Here are some points:
ndarray[0.731 0.427 0.996 1.260 1.361 1.199 0.711 0.691]
ndarray[1.443 0.914 0.894 0.975 0.447 0.508 1.524 1.646]
ndarray[0.366 1.585 0.163 0.447 0.792 0.894 0.488 0.589]
ndarray[0.772 0.711 1.158 0.691 1.382 0.874 0.447 0.731]
ndarray[1.483 1.036 1.321 0.406 0.305 1.239 1.463 1.564]
ndarray[0.386 0.081 0.914 0.610 1.727 0.935 0.102 0.163]
ndarray[0.305 0.833 0.488 1.382 1.219 1.178 0.549 0.488]
ndarray[0.508 0.000 1.646 0.670 1.666 1.321 0.142 0.223]
ndarray[0.020 0.061 0.610 1.727 1.646 1.300 0.081 0.000]
ndarray[1.057 1.361 1.239 0.325 0.203 1.524 1.158 1.219]
ndarray[0.650 1.524 0.325 0.223 0.813 1.016 0.589 0.752]
ndarray[0.447 0.325 1.097 0.752 1.503 1.138 0.183 0.345]
ndarray[0.061 0.203 0.244 1.625 1.625 0.650 0.020 0.041]
ndarray[0.183 1.666 0.061 0.366 0.711 0.284 0.203 0.284]
ndarray[0.406 1.300 0.203 1.341 1.158 0.406 0.427 0.427]
ndarray[1.361 1.239 1.524 0.386 0.325 1.503 1.321 1.422]
ndarray[1.727 0.772 0.935 0.935 0.244 0.244 1.707 1.686]
ndarray[0.528 0.041 1.361 1.422 1.463 1.382 0.508 0.467]
ndarray[1.300 1.321 1.544 0.183 0.345 1.422 1.219 1.321]
ndarray[1.321 0.244 1.280 0.894 1.077 0.589 1.117 1.097]
ndarray[1.199 0.467 0.630 1.199 1.138 0.305 1.097 0.955]
ndarray[0.894 1.503 0.813 0.061 0.041 1.361 0.813 0.914]
Here are 16 more points, each followed by its number:
ndarray[0.711 1.443 0.874 0.203 0.569 1.402 0.752 0.813] 0
ndarray[0.345 0.223 0.508 1.463 1.544 0.711 0.325 0.264] 1
ndarray[0.630 0.284 1.707 1.036 1.443 1.564 0.569 0.549] 2
ndarray[1.097 1.382 1.666 0.142 0.508 1.707 1.057 1.280] 3
ndarray[1.239 0.528 1.422 0.589 0.853 1.686 1.260 1.402] 4
ndarray[0.081 0.020 1.260 1.564 1.686 1.280 0.122 0.102] 5
ndarray[0.589 0.589 1.382 0.630 1.321 1.544 0.670 0.630] 6
ndarray[0.955 1.077 0.427 1.443 0.610 0.488 1.382 0.975] 7
ndarray[1.422 0.610 1.077 1.016 0.874 0.610 1.239 1.341] 8
ndarray[0.163 0.996 0.183 1.686 1.402 0.528 0.366 0.183] 9
ndarray[1.666 0.731 0.772 1.057 0.061 0.081 1.625 1.727] 10
ndarray[1.260 1.158 0.467 1.138 0.102 0.183 1.585 1.300] 11
ndarray[0.488 0.102 1.727 1.361 1.564 1.585 0.386 0.366] 12
ndarray[0.122 0.447 0.670 1.524 1.483 0.975 0.244 0.142] 13
ndarray[1.077 1.422 1.564 0.020 0.142 1.646 0.955 1.199] 14
ndarray[1.646 0.935 1.443 0.528 0.772 1.077 1.443 1.483] 15
Which of these numbered points is nearest to each point below, ignoring the 2 directions in which the first points spread most? Its number follows each.
ndarray[0.223 1.341 0.122 1.666 1.300 0.467 0.406 0.244] > 9
ndarray[1.016 0.975 0.569 1.178 0.731 0.569 1.361 1.158] > 7
ndarray[1.382 0.345 0.955 0.731 1.097 0.325 1.016 1.057] > 8
ndarray[1.341 0.894 0.366 1.483 0.386 0.041 1.605 1.361] > 11
ndarray[0.467 1.199 0.345 1.402 1.239 0.752 0.528 0.406] > 9
ndarray[1.138 0.752 1.341 0.996 0.935 1.260 1.280 1.138] > 13
ndarray[0.975 1.138 0.853 0.874 0.650 1.057 1.199 1.178] > 13
ndarray[0.691 1.544 0.305 0.264 0.264 1.097 0.772 0.894] > 4
ndarray[0.853 0.508 0.386 1.585 1.117 0.345 0.975 0.853] > 11
ndarray[0.000 0.163 1.402 1.605 1.707 1.605 0.061 0.020] > 12
ndarray[1.544 0.305 1.605 0.508 0.914 1.158 1.341 1.382] > 15
ndarray[0.549 0.122 1.483 1.544 1.585 1.341 0.284 0.305] > 5
